[[  41.96  -30.61  160.66   73.03  115.00]
 [   7.67   -3.39  179.01   27.87  102.55]
 [  31.51   94.84 -130.01    3.10  -64.76]]	115.00

[-11.49 -10.07  13.35 -11.08 -12.00  -2.82   5.44]	-12.00

[[-0.135  0.112  0.167  0.153 -0.028  0.096]
 [ 0.178 -0.098 -0.162 -0.074  0.116  0.123]]	-0.028

[ 0.13 -0.09  0.05 -0.14 -0.13 -0.10]	-0.13

[ 0.069  0.059  0.006 -0.135  0.014  0.106]	0.014

[-1.160  1.465 -1.446 -1.087 -0.062]	-0.062

[[ 0.211 -0.048  0.154 -0.102 -0.087 -0.009 -0.192]
 [ 0.006 -0.015 -0.082 -0.079 -0.155 -0.120 -0.049]]	-0.087

[[ 124.4  -63.5 -169.2  -54.5 -149.8  -88.6  106.3]
 [  97.8   61.3   29.9   -9.9  -79.3   46.4   45.7]]	-149.8
---
array([[-21,   3, -13,   7],
       [-26,  28, -24,  13]]) --> 28, 13

array([ 42,   7, -31,  20]) --> 42, 20

array([384, 987, 295, 158, 152, 378,  55]) --> 987, 384

array([[661, 584, 636, 739, 528],
       [194, 464, 786, 226, 274],
       [772, 624, 811, 549, 318]]) --> 811, 786

array([ 78, 177, 180, 241,  17,  22]) --> 241, 180

array([[29, 62, 75, 74, 41, 94],
       [81, 60, 21, 68, 51, 52]]) --> 94, 81

array([100, 292, 378, 269, 235, 763, 531]) --> 763, 531

array([70, 30, 98, 33, 41, 20]) --> 98, 70

array([246,  53, 101, 224,  93]) --> 246, 224

array([ -89,   20,  545, -623,  480, -594, -255]) --> 545, 480
---
[-16.265  -4.499  -4.883  15.272] value -4.883
[ 0.39 -0.09 -1.71  1.82  1.67] value 1.82
[ 14.8   7.6   7.0  -4.5 -15.2] value -4.5
[-15.1   9.0   8.6 -10.4] value 8.6
[-118.839  101.855   28.578  137.574] value 28.578
[ -78.6 -107.7  -49.6  107.8] value -49.6
[  0.4   9.6 -15.3   8.8  13.1   6.9] value 13.1
[-13.96  13.22  -7.03   4.62  16.00   3.50   9.64] value 3.50
---
[[72 68 59 83 67]
 [46 50 72 21 64]] Answer: 46

[[55 37 13 66 69 16 37]
 [42 68 27 61 92 49 29]
 [29 58 34 81 67 15 46]] Answer: 34

[8820 3081 5465 7438 6031 4478 7076] Answer: 5465

[[195 136 123 148]
 [ 29 139 204  90]] Answer: 148

[ 10 287 381 119 855 949 673] Answer: 381

[[7 2 4 5]
 [8 2 4 3]] Answer: 5

[[574 617 503 369 579 686]
 [324 588 720 693 552 653]
 [235 582 778 749 530 675]] Answer: 582

[ 286  352 -661  752  149] Answer: 286

[[357 378 269 127 270 290]
 [324 271 403 364 421 342]
 [263 351 318 792 253 275]] Answer: 351
---
[-877, 808, -232, -996, -895] => -877
[1, 174, 229, 205] => 1
[5708, 4204, 2505, 7268, 3678, 8731, 5463] => 5708
[-22, -37, -28, 32, 0, -43] => -22
[2558, 4475, 8506, 8065, 7063] => 2558
[952, -814, -296, -608] => 952
---
[[-5.75 -2.64 -4.02  2.36]
 [-2.82 -5.37  2.25  3.53]
 [-2.20 -3.95  1.41  2.42]] | -2.20

[[-0.19 -7.26  4.71 -3.85  3.19  8.08]
 [-0.08 -5.42  4.30 -3.71  3.49  2.98]] | 4.30

[ 0.52  6.35  0.47  6.05 -0.15 -4.73] | 0.47

[ 2.80 -0.43 -0.96  7.92] | 2.80

[[ 0.16  5.35 -1.74  3.21]
 [ 0.18 -4.15 -7.13 -3.81]
 [ 0.24 -0.26 -6.32  2.98]] | 0.24

[[ 0.27 -2.15  2.14  0.05 -0.16]
 [-7.15 -6.63  4.68 -0.91  4.12]] | -6.63

[[ 1.65 -5.22 -5.82  5.67]
 [ 1.07 -3.02  1.21  4.61]
 [ 0.42  1.36 -4.18  2.95]] | 0.42
---
array([[106, 105, 156, 190, 139,  29],
       [239, 170, 201,  95, 110, 234],
       [ 83, 104, 152, 186, 162,  32]]) Answer: 139

array([[468, 734, 508, 826],
       [969, 528, 839, 641],
       [851, 606, 247, 551]]) Answer: 508

array([[4, 5, 5, 5],
       [7, 4, 5, 6],
       [9, 2, 4, 8]]) Answer: 5

array([[5727, 8989, 8693, 6012],
       [2391, 7839, 8693, 6012],
       [5727, 8989, 8693, 6012]]) Answer: 8693

array([[52, 49, 51, 67, 37],
       [73, 51, 80, 80,  0],
       [75, 71, 77, 72, 61]]) Answer: 67

array([[88, 69, 80, 77, 49, 73, 66],
       [89, 32, 17, 41, 65, 49, 81],
       [91, 76, 64, 76, 33, 47, 89]]) Answer: 73

array([[6942, 7190, 8055, 2676, 2534],
       [5729, 9617, 6272, 2254, 2421],
       [9027, 2252, 1762, 4895, 4709]]) Answer: 2676

array([[628, 846, 761, 715, 491, 789],
       [539, 213, 235, 405, 465, 213],
       [369, 315, 378, 373, 649, 333]]) Answer: 491

array([[49, 58, 23, 53],
       [17, 84, 36, 39],
       [50,  7, 31, 60]]) Answer: 23

array([[5309, 4522, 8767, 8132, 6368],
       [3544, 2154, 4277, 8001, 8625],
       [3375, 4734, 9527, 7229, 4287]]) Answer: 8132
---
[[-2.46, 1.31, 0.13, 0.06, -1.48, -1.57, -0.35], [-0.90, 0.53, -0.51, 1.50, -0.83, -0.97, -1.77], [-1.52, 0.08, 0.54, -1.18, -0.74, -1.80, -0.69]] Out: 1.50, -2.46
[-69.409, 134.420, -107.622, -61.472, -7.946, 42.181] Out: 134.420, -107.622
[51.11, 11.59, 106.86, -169.79] Out: 106.86, -169.79
[[19.8, -12.3, 5.5, 19.0, 4.5], [1.8, -2.9, 18.2, -4.9, -5.7]] Out: 19.8, -12.3
[[148.10, -77.98, -69.34, -37.01, 54.25, -107.72], [-39.97, -10.41, 83.67, 28.20, 14.69, 51.42], [53.25, -124.04, 27.11, -9.99, 79.32, -66.15]] Out: 148.10, -124.04
[0.490, -1.525, 1.289, -1.719, 1.710] Out: 1.710, -1.719
[15.766, 0.494, -1.387, -14.445] Out: 15.766, -14.445
[-0.8, 1.5, -1.7, -1.0] Out: 1.5, -1.7
[[-0.332, -0.457, -0.025, 0.055], [-1.110, -0.389, -1.245, -0.828], [1.746, 1.288, 1.257, 1.181]] Out: 1.746, -1.245
---
7,3,1,2,6,9
8,8,5,1,1,4
3,1,3,7,9,7
>> 9

4300,5193,4712,9950,5559,7447,2197
6187,6004,6869,6664,8002,4090,3351
6349,5646,5025,3916,4501,4947,7777
>> 2197

8131,6863,6368,6286,2468
7357,3262,4451,5858,1428
3254,2512,4892,3054,7911
>> 2468

7,4,7,3
2,6,2,7
5,4,6,4
>> 3

3,5,5,3,0,3
2,4,6,4,0,2
1,3,6,6,1,8
>> 3

9943,8684,2960,2337,4856
5776,1804,6182,6413,4856
8959,6662,3662,2927,4856
>> 4856
